Each row is where one point has got to under a steady rotation. How many steps took it there?
The counts run from 0 to 515.
[ 17 -10  -6   2  10   5  -8  -3 -12   6 -10   6   1  -9  -8  -3 -14  -7
   3  -5 -22  -5   0   2   3  -4   3   1   1   1  -4  -3  12   8 -14   2
  -2  -1  24  -2   3   5  14  11   1   9   3   2  14  -7 -13  -3  32   2
  11   1  -9   3 -12 -13   4  -1   6  -1  13   6   0]
288
[  3  -6   3  -3  10  19   0  -3 -16  18  -6   3  15  -6   6  11 -11   1
 -13  -7 -15  11  -3   4 -11  -4  -4   1  -1   5  -4  -9   4   1 -11  12
  -6  13  16   7  22   2  -4   6  -2   9   8  -4   9 -11   1   0  24  -1
   5   0  10  -3 -17  -8   1   6  -8   2   3  -2  -5]
18
[ 13   1 -12  -3  -2   9  -1  -6 -12  -4  -1   6   3   3  -9   2 -14  -2
  -2 -12 -21  -1   5   6   0  14   1   9   0  -4  -5 -14  13   4 -13  -2
   0  13  16   7   3   3   3  -7  -1   9   1 -10  15   0  -7  21  26  -1
   8   7  -6   6 -19  -1   2   1  -3  -3  -4  -9  -8]
148
[  2  -2  -3  -7   7  24   2  -5 -15  10   1   3   6 -10   1  -7 -13  -4
 -11 -15 -17  10   1   0  -7  -3  -3   4  -9  -3  -4 -11   8   4  -9  -2
  -3  13  15   0  11   6 -10  -2   7  15  15  -8   5 -16  -8   0  21   5
   2  -2  -3  12 -17   4  -4   4 -10   6   4 -17   0]
182
[  4  -9   0   1  13   8  -4   6 -12  17  -1   6  -3 -12 -14   7 -21 -10
  -5  -7 -19  -3   0  -5   7   4  -1  -7  -5   8  -2  -5  12   7 -15  11
  -1   3   6   8  10   1   9   5  -1  14   7   7   7   1 -14   2  30   3
  12   5  -1   1 -19  -5   6   1  -3  -1   7  11  -1]
282
[ 16  -7 -13  -9   2   5   1  -6  -8   5 -14   6   1 -10  -5   0 -18 -10
   1  -3 -25  -3  -8   2  -9   6   8   6  -7   1  -1 -11   3   4  -4  -7
   8  -1  22   7   0  -2   4   3  -1   9   9  -5   6  -6  -3   3  33  -4
  10   1  -5  12 -12   5   2 -11   2  -9   7  -4   3]
123
[  4   1  -8  -7   2  15   4   0 -10   4  -7   2  15 -14  11   4  -9  -6
 -12  -1 -13   7 -14  -2  -2   0  -4   1  -5   3  -8 -12  12   4  -5   3
 -14   7  28  -4  19   2   2  14   1   7   9 -14  10 -11   9   5  24  -7
  -1  11   3  -5 -14  -6  -3  -1  -3  -3  10  -6  -5]
37
[ 18  -3 -15  -2  -1   2   1  -2 -15   4  -4   5   4  -7  -6   9  -9  -3
  -4  -8 -16   5  -1   1  -9  15  -1  -1 -14   0  -9 -16  17   0 -16   0
   5  12  17   8   5  11   0  -4  -2  16   4  -7  14  -4  -6  17  25  -6
   5   0  -5   0 -18  -1   4  -1   1  -1 -10  -5  -6]
146
[  7  -6  -1   0   8  13   3   4  -7  10  -1   4  -3  -9  -6   0 -26  -6
  -2 -13 -20  -1   4  -5   5  -3  -4  -3  -9   4  -1  -6  19   6 -18   9
  -2   4  13   2  16   7   6  13   1  15   7   1   6 -11 -16   4  24   2
   8  -2  -9  -2 -15  -8  -2   1   3  -3   9  -2  -5]
466
[  7  -3  -2   2   8  13  -1   3  -7   7   0  -2  -1  -3  -8   2 -23  -6
  -3 -14 -20   4   4  -6   6  -3  -4  -7  -6   4  -4  -9  14   9 -16  10
  -4   7  16   1  17   8  11  13  -4  15   8   0   5  -8 -18   9  22  -1
   8   3  -9  -2 -15  -8  -6   1   6  -7   8  -1  -6]
467
[  7   1 -14  -7   4  10  -3  -3 -14  13  -5   2   3 -22  10   1 -13 -14
  -7   3 -15   5 -13  14  -1   0   5   3   2  13  -1 -10   3   3   1   0
  -9   4  26   1   0   1 -11  -2   1   7   3  -1   8  -8  -7  -1  30   3
   1  15  -3   5 -13   8   4  -6   0   8  10 -12  -5]
405
[  6  15  -3  -2  -5   2  -3  -1 -19   1  -9   8  -2  -7  -9   8 -21  -9
   0 -10 -16  -7   1   6  12  -5   0   1   1  14  -7 -12  19   8  -8   8
  -2   6  11   6   5   7   0  10  -1  10  -8 -14  17  -8  -4   4  24   1
   7   7  -5   2 -14   6  -4  -2   3  -2   9  -9  -2]
441
[  5   7 -12  -5   2  11   1   8 -12   3  -1  10   1 -16   5  11 -15  -8
 -10   4  -6   1  -9   1   9   5  -2  -1  -5  13  -8 -16  17   2 -13   8
 -12   9  18   7   7   5  -4   8   2   5  -4  -6  10  -5  -1  11  28   1
   1  14  -1 -12 -13  -4  -2   3   2   0   6 -10  -7]
234
[  8  -6 -12  -1  14  16  -2   5 -14   5   3   6   9 -12   3  11 -12  -2
  -6   6 -12  16  -9   8  -2   6  -3   7   0   5  -3 -18  -3   5  -5  11
  -6  13  15   5  11  -1  -9   2  -6   6  -2   0  10  -9  -7   5  26  -5
  11  21   3  -3 -18   3  -2  -2  -7   7  10  -5   3]
399
[  3   1 -13   0   2  15   1   4  -5   6  -1   7   7 -15   6   5 -16 -16
 -10   3  -9   8 -10   6   3   6   2  -1   2   9  -3 -12  15   1  -8   3
 -13  10  23  -6  11  -4  -1   4   0   8   1  -7  13  -6  -4   6  31  -4
  -4  15   2  -9  -9  -3   7  -2   1   6  11  -6  -8]
232
[  0   6  -7   1  -4  10   3   2  -3  10  -1   0   2 -11 -11   6 -23 -16
  -1  -6 -13   4  -7   1   5  -3  -2  -8  -6   6  -8 -12  18  10  -7  10
   3  11   6  -2  19   2   7  16  -6  21   4  -6  14 -12 -10   3  20  -5
  11   6  -4   2 -16  10  -3  -2   1  -2  15   3  -3]
447
[  5  -3  10  -1  10  12   2  -4 -16  13  -3  -1   3  -4 -12  10 -22  -2
  -6 -13 -23   3   3   0   1  -3   4  -3  -7   2  -3  -6   6   9 -12   9
   5   8   8  11  15  -4   7  14 -11  10  10  -1  -1  -5  -9   8  24  -7
  14   3   5   1 -19  -4  -4   3  -2 -11   4   5  -2]
478
[ 19  -4  -4  -3   9   3  -9  -8 -18  10 -11   4  -2 -16 -15   4 -12  -9
   1   4 -20  -6  -7   9  -2   1  12   5  -3   3  -6  -6   1   8 -10   4
   8   3  21   9  -7   3   8   9  -9   5   4   7   5  -5 -10   3  28  -2
  15  12  -3   7 -15  -3   3   0   5  -3   5   6  -4]
111
[ 10   6  -3 -13   4  19  -1  -8 -19   8  -5   1   7 -14   9   0  -8  -4
 -10  -2 -21   0 -10  11   0  -9   8   6   7  12 -10  -3   2   3  -6   2
 -11   8  27   0   4   7  -8  10  -5   6   6 -11   7 -12   1  -2  18  -3
   1  11  -5   1  -9   0  -1   0   1   1  14 -16 -11]
209
[ 12   0  -6  -6   1   5  -6 -12 -13   0  -7  -3   8   2  -7  -1  -7   1
  -5  -8 -20  -5   2  -1  -2   6   3   7  -9  -6 -12 -11  13   5  -8  -2
  -5  12  20  12   8   2  14   1  -1   5  10  -7   4   1   1  19  26   0
  10  10  -5   8 -23  -8  -7   0  -1  -7  -6  -7 -10]
324
[ -1   7  -3  -3   5  11  -1  -3 -19   7   8   4   6 -16   0   4 -16  -7
 -13   1 -13  -1  -7  17   8   1   3   9   3   7  -1  -9  11   2  -3  10
 -12  10  17   3   7 -11  -4   4  -1  -3  -2   1   5  -2  -6   9  29   2
   2  25   3  -2 -19   2  -1   4  -3   5   7  -8 -11]
227
[  9 -10   0  -6   9   8   3   3 -14  10  -8   5   1   0  -9  10 -21  -2
  -2  -9 -30  -6  -3  -5  -1   4   0   3  -7   5  -5  -9   5   5  -9   6
   5   4   4  15  12  -1   8   9  -3  11  10  -6   6   0   1   7  27  -3
  17   1   2   6 -21  -5  -2  -5  -8 -13   4   3   1]
302
[  9  -3   1  -7   4   1  -2 -14 -20  14 -11   0   4  -7 -10   2 -14 -10
  -3  -9 -29  -9  -3  11  -5   1  11   5  -4   0  -4  -2   4   7  -3   1
   8   0  12  10   2  -7   9   9  -7   5  13  -2   4  -1   1   3  31  -2
  12   6   2  12 -19   3   5  -4  -5  -7   3   5  -2]
306
[  8  -3   0   4   8   9  -4  -5 -10   8  -7   4   1  -7  -8  -4 -18  -6
   1 -15 -16   3  10   5   2  -6  -4  -4  -2   1   1  -5  18   5 -12   4
  -6   2  24  -2  12   3   6   5   4  14   6  -3  11  -9 -17  -3  35   5
   3  -4  -6   4 -12 -10  -2  -2   6   4  11  -4   0]
464
[ 11   1  -5   1  11   9 -10   5 -17   7  -3   4  -3 -15 -11   2 -12 -14
  -3  -6 -19   2  -3  -5  17  10   4  -7   0   6 -10  -7  10  16  -9  -1
  -7   4  14   0  -4   6   8   2  -2  11   5  -4   6   8 -12   4  26  -4
   5  18  -7   3 -14  -1   1  -1  -1  -1  14   2   6]
89
[ 13  -5 -11   3   4  -1  -2  -3 -12   5  -4   1   9   1 -10  10  -8  -3
  -2  -5 -17   7   2   8  -9  16   2   2  -9   1 -11 -15  12   1  -8   0
   1  13   9  14   6   0   8  -5  -6  13   4  -4  16   1  -1  16  33   0
  14   9   1   5 -24   2   0  -3  -6   3  -4   2   0]
137
[ -2   9 -13  -9  -2  12  -3  -7  -8  12  -6  -1   2 -12   2   1 -22 -16
  -6   2  -8   1 -11  12  -1  -6   8   5   2  10  -2 -14   5   2  -1   3
  -1  11  23   7   5  -4  -6   3   6   6   2   0   3 -13  -5   8  29   3
   8  15  -1   8 -13  13  -2   1   5   0   7 -11  -9]
414
[ 10 -14  -5   0  12  10  -3   4 -10   5  -6   5   0  -5  -8   4 -23  -6
   1 -10 -23   1   3  -4   4   3  -3  -3  -5   0   5 -10   8   9 -14   5
  -1   2  18   4  11  -2  10   4   0  11   9   0   4  -3 -19   3  34  -3
  10   2  -3   2 -14 -10   3  -3   2 -10   8   3   2]
291
[ -2   3 -10   3  -8  10  -4  -1  -7  20  -8   4   5 -14   0  10 -20 -18
  -4   3 -11  -4  -9  18  -2   0   2  -1   8  12  -3  -8  15  -3  -5   8
   0   8  15   4   9  -3  -4   1  -1  12  -3   0  13  -9 -10  -3  32   3
   9   5   1   3 -12   5   8  -3   2   8   6  -3 -12]
425
[  3   6 -15  -6  -3  14   1   5  -3  16 -11   4   1 -12   3   9 -17 -18
  -7   4  -6   5 -14   3  -4  -2   2  -1   0  16 -11 -14  11  -3  -8   5
  -3  11  15   5   8   3  -6   8  -1  14   1  -3  16 -15   4   6  30   1
   8   6  -1  -3 -11   7   1   1   2   4  10  -5  -8]
417
[  1  12   4   4  -1   1   0  -1 -16  12  -6   3  -1  -9 -14  10 -19 -16
  -3 -15 -16   6   1   6   5   0   4  -9  -6  12  -7 -11  18  11  -8   9
   3  10   3   6   9   1   1   9  -4  15   1 -10  11  -6  -6   5  25  -5
   4  10   3   1 -16  13   1   0  -2  -1   8   0   4]
449
[ -2   2  -2   0   3  15   1   4 -11   6  -4   8  12 -13  -2   7 -13 -16
 -13   0  -5   7 -11   2   2   6  -2   1  -3  -2  -8 -14  16   1 -10   5
  -5  12  17   0  15 -10   3   6  -1   4   3  -8  10  -5   9   9  31  -7
  -1  16  10 -12 -15  -4   0   6  -7   5   7   3  -1]
48
[ 13 -13   4   1  14   6   5  -2 -15  12  -5   7   7 -11  -3   5 -13  -2
  -4  -7 -27  -2   1   4  -6   3  -3   0  -8   2  -4  -2  12   1 -12   5
  -1  -3  13   4  12  -2   4  13  -7  13   9  -5  11  -6  -3  -4  33   0
   6  -5   2  -2 -16 -13   5  -6  -6   1   9   3   0]
485
[  2   7  -1   4  -1   3  -7  -5 -20   4  -5  13   4 -14 -12   5 -13 -10
  -3  -3 -13  -9   0  13  14  -4  -1   1   5   7  -2 -11  16  12  -9   8
  -8   3  15   1   4  -1   4   5   2   7  -8 -10  15   1 -13  -8  34   2
   6   9  -1   1 -15  -3   0  -3   1   6  12  -3  -1]
257
[ 10   4  -8  -3  -6  12   2  -5 -11  -1  -3   4   7   3 -13   8 -10  -6
  -5 -14 -17   8  -4   0 -10  10   6   1  -5  -6 -12 -16  12   5 -15   1
   9  19  13   3   8   7   1   0  -7  16   4 -14  17  -9   0  15  17 -11
   9   0  -1   4 -14   7   2   5  -5  -4  -2  -6  -7]
156
[ 13  -1   2   4  11   3 -10  -2 -17  12  -4  -2   0  -7 -17   6 -11  -9
  -3  -5 -18   2  -1   0   8   1   7  -6   0   6  -7  -2   9  12 -15   9
  -3   7  13   3   6   6  14  11  -7  12   4   5   7   1 -14   9  23  -2
  14  14  -6   1 -18  -7   3   5   5  -3   6  11  -6]
284
[ -4   7  -3  -1  -7  10   1  -2  -7  13  -5   5   1 -12  -7   6 -24 -15
   0 -11 -15  -5  -1   5   3  -8  -4  -4  -5   9  -4 -12  20   7  -5   5
  -1   5   8   2  18  -4   1   8   3  19   1  -9  12 -13 -10  -7  30   5
  11   1  -1   9 -15   8  -2  -6   0   2  12  -7  -3]
445
[ -2  -1  -6  -2  -5  17  -2  -1 -12  13  -2   7   4 -25   0   1 -12 -19
 -14   4 -10 -12 -15   6   7   4  -1   1  -2  -2  -4  -6  18   5 -11   4
  -3   3  21  -6   8  -6  -1   6   1   6   3  -2   8  -3  -5  -1  28   1
  -2  10  -1  -2 -14  -6   7   3  -2   8   3   0 -15]
55
[  4   8   4   6   3   0  -4  -9 -18  13  -9   5   4 -11 -13   2 -16  -8
  -1 -10  -9   1   4  11   2 -11   2   1  -8   2  -3  -8  22   5  -8   9
   2   7  12   3  10   0   4  11   1  10  -1  -2  13 -13 -10  -4  34   7
   7   3   0   5 -20   3  -5   1   0  11  10  -1   5]
453
[  1   3  -4   1  -3   4  -3  -2 -18   4  -2  12   2 -20 -12   1 -15 -10
  -4  -1 -13 -15  -5  10  12  -7  -1   3  -1   5   0 -12  16  10 -11  10
  -5   0  14   1   5   0   3   8   3   6  -8  -5  12  -6 -16  -9  30   4
   7   6  -2   3 -16  -3  -1  -4   1   5  10  -4  -6]
258
[  8   9  -9   5  -7   3  -8  -4 -17   2  -5   5   5  -8  -6   8 -15  -6
   1  -1 -12  -7   0  17   8  -5  -2   3   6  11  -6 -13  16   7  -8  12
  -7  10  19   4   7   6   1   4  -2   6 -14  -5  18  -7 -13   4  26   2
  11  15  -6   0 -14  -1  -5  -1   6   5   6  -7 -12]
432
[  4   9 -11  -3   3  12  -1   4 -14  -1  -1   9   3 -13  -2   7 -18  -8
 -11   1  -6   2  -6   2  11   1  -1   3  -3   9  -5 -19  15   4 -13  11
 -11  11  21   6   9  -1   0   8   1   2  -6  -7   8  -6  -5  15  28  -2
   2  20   1  -9 -15  -4  -6   3   5  -1   4 -11  -8]
235
[  4   5  -1  -8   2  14   1  -6 -21   2   2  -3  11 -14   3   2 -11  -2
 -12  -4 -20  -3 -11  10   4  -4   0   6   0   3  -4 -10   7  11  -2   9
 -11   7  25  -1  13   0   2  12  -3  -1   6  -6   1  -6  -2  12  14  -6
   2  22   1  -2 -18  -5  -4   4  -1  -8   3  -8 -16]
32
[  9   3  -5 -11   6  25  -6  -6 -21  11 -10   6   3 -12   1   1  -7  -7
  -9  -4 -15   5  -9   5  -2  -6  11   6   8   8  -6  -8  -6   5 -10  -2
  -2  10  23   4  -3   4 -12  -4   2   8   5  -9   7 -14  -1  -4  24  -2
   5   5   0   8  -9   4   0   3  -5   5  15 -15   0]
385
[  3  -2  -3  -8   6  27   2   2  -9  11   9  -1   4  -4  -2  -3 -14  -5
 -11 -11 -21   9  -2  -5  -2   3  -2   1  -4   0 -11  -7   7   5 -12   1
  -4  19  10  -2  16  10  -6   6  -3  18  13  -6   9 -12  -5   7  12   1
   8   5  -7   6 -17   4  -2   8 -13   3  10 -10  -6]
184
